In the data rows, zero lies at 4.5, halfway between 4 and 5.
Here are some points, one per row:
7,6,6,5,5,4,5,6,4,4,4,6,4,4,6,4,6,5,1,4,4,4,6,4,7,4,5,6,3,4,2,7
7,7,8,4,5,2,4,6,1,2,3,5,4,4,5,3,7,4,1,4,5,4,5,5,5,7,5,5,4,3,5,8
5,3,4,3,4,4,7,4,5,4,2,5,5,4,4,2,3,5,6,6,4,4,6,4,6,5,3,6,4,5,7,5
3,6,5,6,3,2,3,7,3,6,6,4,6,6,2,5,3,6,5,5,4,6,3,5,4,6,3,5,5,3,6,3
5,3,6,7,7,5,7,8,6,3,4,3,5,5,6,4,6,5,6,4,4,3,4,6,7,5,3,4,4,5,3,2
4,4,2,5,3,4,3,4,3,6,5,5,4,5,4,5,3,5,6,5,4,4,5,3,3,7,4,4,6,4,4,5
3,6,6,4,4,3,4,6,4,2,5,5,6,6,6,7,6,4,4,4,6,6,4,5,3,6,1,6,4,3,6,3
5,5,1,4,5,3,2,4,4,4,6,2,3,8,7,4,3,9,5,5,4,6,4,3,7,5,4,4,5,6,5,5
7,3,4,3,1,5,4,1,4,5,9,4,3,1,5,2,2,2,4,1,6,8,9,4,2,4,8,0,9,6,3,5
7,3,7,3,7,5,6,4,9,0,2,2,7,4,4,3,5,6,5,6,4,3,6,1,9,4,6,6,3,4,4,3
5,3,5,4,4,7,6,3,5,3,6,6,4,5,3,3,7,6,4,7,2,3,7,6,4,4,2,4,1,5,3,6
5,5,0,3,5,2,2,6,3,5,6,1,3,8,7,5,1,9,6,5,4,6,4,3,5,4,4,5,7,6,7,5
5,4,3,4,4,6,2,3,5,5,6,4,6,4,5,8,5,4,4,5,6,6,3,4,4,7,6,5,4,4,3,5
6,3,3,3,3,5,8,2,4,3,3,5,5,3,4,4,3,4,3,4,5,5,7,5,7,5,5,4,3,7,3,3
5,7,8,6,3,6,7,4,6,1,6,6,3,2,4,2,6,4,1,3,5,6,5,7,6,2,6,4,4,4,4,5
4,2,3,3,4,6,6,2,5,3,4,5,5,4,4,3,7,5,5,8,2,4,6,3,5,5,3,5,3,5,2,5
7,2,6,5,8,6,7,8,6,2,5,3,3,6,5,4,7,5,6,5,6,5,2,8,5,6,3,3,3,4,3,2
3,4,4,6,6,5,6,4,3,5,3,4,6,4,6,6,5,4,6,3,3,3,5,4,4,4,3,5,5,5,4,5
5,3,2,3,3,2,8,4,4,6,2,5,4,4,3,4,3,5,6,5,4,3,6,6,4,5,4,3,4,7,9,5
4,5,6,5,2,4,5,4,7,5,4,6,6,5,2,6,4,4,3,7,1,4,3,8,5,5,5,5,7,7,5,8
5,9,8,1,6,6,6,3,1,2,6,5,5,0,7,7,0,4,1,2,9,9,5,8,7,8,9,0,3,9,2,5
6,0,2,3,5,4,6,2,5,4,4,2,5,5,3,4,4,6,7,5,4,2,8,4,6,5,5,6,5,5,4,5
5,5,5,4,4,5,2,3,5,5,5,4,5,4,5,6,4,5,4,6,7,5,3,4,3,5,5,5,5,3,4,6
5,4,6,5,3,6,3,3,6,5,4,5,4,3,5,4,6,6,5,5,5,4,4,6,5,4,6,4,4,2,4,7
5,4,7,4,7,6,4,7,6,4,4,4,4,6,6,5,5,4,4,6,5,5,3,4,4,5,4,7,6,4,3,3
4,9,6,6,4,4,4,7,5,8,6,3,6,5,1,3,3,6,4,5,4,6,4,3,5,1,5,7,4,2,5,6
8,1,2,4,7,6,4,8,6,2,4,1,1,6,4,5,7,6,9,4,6,6,3,7,3,6,1,4,2,3,4,1
4,3,5,7,3,6,7,3,4,2,4,6,2,4,2,4,6,2,3,1,2,5,4,4,5,0,5,4,5,3,6,5
6,5,6,4,4,3,3,5,6,5,4,6,5,5,5,2,5,6,2,5,3,5,4,4,6,6,6,4,5,2,4,6
4,6,6,4,2,7,4,4,6,3,5,6,4,3,5,4,4,6,4,6,5,4,3,4,6,2,5,6,3,2,3,6
2,4,5,6,8,7,3,3,4,8,6,6,0,4,4,9,5,1,5,6,5,3,2,2,2,2,6,3,4,7,8,2
8,4,3,6,7,2,4,3,4,3,1,2,6,4,3,4,5,4,6,4,4,2,6,4,9,2,6,6,4,7,6,3
2,6,3,7,4,1,4,5,4,6,6,5,7,6,4,5,4,6,6,5,4,5,3,9,3,6,2,4,6,3,7,3
2,7,7,3,8,5,4,6,3,6,4,4,5,4,5,3,6,6,5,4,1,4,8,8,6,2,4,5,8,6,7,6
5,2,0,2,3,4,8,1,4,5,2,6,5,4,3,3,4,4,7,7,3,4,6,4,5,5,3,3,4,7,7,5
3,5,6,4,7,7,1,7,9,9,4,8,1,5,5,7,7,0,3,5,6,0,0,2,2,2,4,3,0,6,5,0
4,4,5,6,4,5,5,5,4,5,5,5,3,6,5,6,4,3,5,4,4,5,4,2,2,5,2,5,5,4,4,5
6,6,5,4,6,4,5,5,2,3,3,6,5,4,5,4,6,3,0,4,4,4,4,6,4,7,5,5,5,4,4,7
7,4,1,6,7,2,5,3,1,5,1,3,4,4,3,5,4,4,5,4,7,3,5,5,7,3,5,5,5,8,6,4
7,5,3,5,1,5,5,3,5,6,7,5,4,2,5,2,3,3,3,2,5,7,7,7,4,2,7,3,7,5,4,5
5,5,4,2,3,7,6,1,1,6,6,4,6,1,6,8,0,5,5,3,6,8,5,8,6,8,8,1,4,8,2,6
5,3,4,5,0,4,5,4,8,8,4,5,6,5,2,7,2,4,3,7,0,4,1,6,5,3,5,6,8,7,4,7
5,6,3,1,3,6,3,4,4,7,5,5,6,3,6,8,0,3,3,3,7,7,4,5,2,8,9,0,3,8,5,2
5,5,6,5,4,6,6,3,3,3,6,7,3,5,4,6,3,3,2,3,4,5,4,3,5,5,3,4,3,3,5,4
5,4,4,5,3,6,3,4,4,6,5,4,5,4,5,6,4,5,5,5,3,5,4,3,6,5,5,5,5,3,3,5
2,4,2,6,3,3,3,5,3,6,5,6,5,6,4,3,6,5,7,4,2,4,5,7,4,7,4,4,6,3,3,4
0,4,5,7,6,1,6,5,4,2,2,4,8,5,7,3,8,4,6,2,1,2,7,4,6,3,5,7,5,5,6,3
2,0,3,8,7,2,5,4,5,5,3,3,8,6,8,4,7,5,9,3,5,2,4,8,3,6,3,4,7,6,6,2
4,4,5,5,4,4,3,4,3,6,5,5,5,5,4,5,5,5,6,4,5,4,5,5,3,7,4,5,5,3,3,5
4,3,3,8,3,5,7,3,4,2,5,7,2,5,2,3,6,3,5,1,0,6,3,6,6,1,6,5,6,3,6,4
8,4,6,5,7,7,4,9,7,0,5,1,1,6,6,4,7,7,8,5,7,6,3,5,5,5,1,4,2,3,2,2
5,7,5,4,4,6,3,4,7,4,6,5,5,3,5,6,4,5,3,7,6,5,2,4,6,5,5,6,4,3,2,6
7,2,0,5,7,4,3,6,4,5,5,1,2,7,6,5,5,7,7,4,7,6,5,4,3,6,4,5,5,5,4,3
4,8,6,6,5,3,2,8,5,7,6,3,6,6,2,5,2,6,4,5,5,6,4,3,3,5,4,5,6,2,5,5
5,4,2,6,4,2,2,7,3,9,6,2,6,6,1,3,3,5,5,4,4,6,5,3,4,3,6,5,7,3,5,6
3,5,3,3,4,3,4,3,4,5,4,4,5,6,5,4,5,2,6,4,4,5,4,1,2,2,5,6,4,5,7,3
1,3,5,7,6,3,5,4,6,4,2,2,8,5,9,4,9,6,8,3,5,1,7,4,5,5,3,4,8,6,4,4
5,3,1,3,3,6,6,1,5,5,2,6,6,4,3,3,6,4,4,7,4,4,6,4,5,4,3,3,1,6,6,4
6,6,6,5,4,4,4,6,5,7,5,5,5,5,3,3,4,6,2,5,7,4,5,4,5,3,6,4,5,3,3,6
3,6,8,4,3,7,3,5,5,3,5,6,4,3,5,4,5,6,3,6,8,4,3,3,5,4,4,6,4,2,3,6
3,4,3,5,2,3,4,5,3,6,4,6,5,6,4,5,4,5,5,5,6,4,5,4,2,6,4,4,5,3,3,5
4,4,6,5,5,7,6,2,4,4,5,7,2,5,4,7,3,2,3,4,3,4,3,2,4,3,5,3,4,4,6,4
4,6,9,2,4,4,5,7,6,5,4,5,5,5,3,5,5,5,3,7,2,4,5,6,5,3,5,6,8,7,7,8
2,7,7,2,7,2,6,6,5,1,2,3,8,5,6,4,6,2,5,4,5,4,6,0,3,1,7,9,2,5,8,4
3,3,6,4,4,6,4,3,6,5,7,6,2,5,6,3,5,3,6,4,5,5,4,2,1,5,4,5,5,5,4,5
5,5,2,5,5,2,3,5,3,3,7,3,3,6,6,6,3,7,6,6,5,4,6,9,5,5,4,5,5,6,4,5
6,2,2,8,7,4,3,2,1,3,3,6,3,3,2,4,4,1,4,0,1,5,3,5,4,3,5,2,7,4,7,5
3,6,6,3,6,6,5,5,4,7,3,5,3,3,5,9,5,4,4,6,6,3,3,3,2,3,5,5,3,4,6,4
3,8,6,5,5,3,2,7,4,8,6,3,7,6,2,5,1,6,6,6,5,6,3,4,3,5,4,7,5,2,6,4
3,3,7,3,6,6,4,7,6,5,6,5,2,5,5,4,5,3,6,6,5,4,1,4,0,5,3,4,3,3,4,3
3,5,4,5,3,4,3,4,4,5,5,6,5,5,4,5,3,5,5,6,6,4,4,4,4,8,4,3,4,3,2,5
5,3,5,5,5,8,6,3,5,5,6,3,4,5,5,4,7,6,4,6,1,3,7,4,4,4,3,6,3,4,3,5
4,2,3,4,4,5,2,1,4,7,4,6,4,3,4,4,4,6,6,5,5,4,3,7,3,6,5,4,5,2,3,7
3,5,6,5,4,5,4,6,4,6,5,5,4,5,4,4,6,4,3,4,6,4,6,4,5,5,4,6,4,3,2,4
5,2,3,4,4,7,5,4,5,5,6,2,5,5,5,4,6,6,5,6,3,4,6,4,3,5,3,5,5,4,3,5
5,3,5,3,4,1,7,5,4,4,1,5,3,4,3,3,3,5,5,5,4,3,5,7,4,5,4,3,5,7,7,5
3,6,3,5,3,1,3,6,3,6,6,5,7,6,5,7,5,5,5,4,5,6,3,7,4,6,2,6,3,2,5,2
4,6,5,2,5,3,4,6,4,2,2,3,7,6,5,4,5,3,6,4,2,4,5,0,6,2,7,9,2,5,8,3
4,4,5,6,6,7,6,3,5,2,3,6,3,3,3,3,5,2,2,1,2,5,4,4,5,1,5,3,6,3,6,6
3,7,6,4,3,3,5,5,4,3,5,6,6,5,5,6,6,4,3,5,5,5,4,6,6,6,1,6,2,3,4,3
5,6,3,4,6,3,3,6,5,2,6,3,4,7,7,5,3,8,4,6,8,5,5,5,4,4,4,4,5,6,5,5
6,5,4,4,6,4,5,7,1,5,4,6,5,4,5,5,6,3,0,4,5,4,5,4,4,5,5,5,4,5,4,7
3,4,3,5,3,4,2,4,4,5,5,5,5,4,5,5,3,5,6,6,7,5,3,4,2,8,4,4,6,3,4,5
5,6,3,5,5,6,2,9,9,8,3,5,5,7,6,5,5,1,3,4,4,2,3,5,2,5,5,4,0,4,4,0
5,5,7,3,2,6,5,4,6,2,9,5,2,2,6,2,4,3,3,2,8,7,6,3,2,4,6,3,6,6,2,5
6,6,7,0,4,5,8,1,7,1,4,5,4,0,4,2,4,6,3,3,9,7,8,4,8,4,8,0,4,9,3,5
Along one direction, these points spread out more than along any other. Take the direction at right angles to it along which they spread out most. Go by this last direction. For each point below, how far along it does it lie, from 0 to 99? 50 is the average, and the first point above lies past it. One standard deviation of the points above along it is 16.
5,3,5,4,4,7,6,3,5,3,6,6,4,5,3,3,7,6,4,7,2,3,7,6,4,4,2,4,1,5,3,6 65
2,7,7,2,7,2,6,6,5,1,2,3,8,5,6,4,6,2,5,4,5,4,6,0,3,1,7,9,2,5,8,4 71
5,5,5,4,4,5,2,3,5,5,5,4,5,4,5,6,4,5,4,6,7,5,3,4,3,5,5,5,5,3,4,6 32
4,6,5,2,5,3,4,6,4,2,2,3,7,6,5,4,5,3,6,4,2,4,5,0,6,2,7,9,2,5,8,3 72
3,4,4,6,6,5,6,4,3,5,3,4,6,4,6,6,5,4,6,3,3,3,5,4,4,4,3,5,5,5,4,5 61
4,6,9,2,4,4,5,7,6,5,4,5,5,5,3,5,5,5,3,7,2,4,5,6,5,3,5,6,8,7,7,8 56
4,4,5,5,4,4,3,4,3,6,5,5,5,5,4,5,5,5,6,4,5,4,5,5,3,7,4,5,5,3,3,5 39
3,5,6,4,7,7,1,7,9,9,4,8,1,5,5,7,7,0,3,5,6,0,0,2,2,2,4,3,0,6,5,0 29
6,2,2,8,7,4,3,2,1,3,3,6,3,3,2,4,4,1,4,0,1,5,3,5,4,3,5,2,7,4,7,5 68
5,2,0,2,3,4,8,1,4,5,2,6,5,4,3,3,4,4,7,7,3,4,6,4,5,5,3,3,4,7,7,5 75
5,5,2,5,5,2,3,5,3,3,7,3,3,6,6,6,3,7,6,6,5,4,6,9,5,5,4,5,5,6,4,5 44
5,5,0,3,5,2,2,6,3,5,6,1,3,8,7,5,1,9,6,5,4,6,4,3,5,4,4,5,7,6,7,5 40
6,0,2,3,5,4,6,2,5,4,4,2,5,5,3,4,4,6,7,5,4,2,8,4,6,5,5,6,5,5,4,5 74
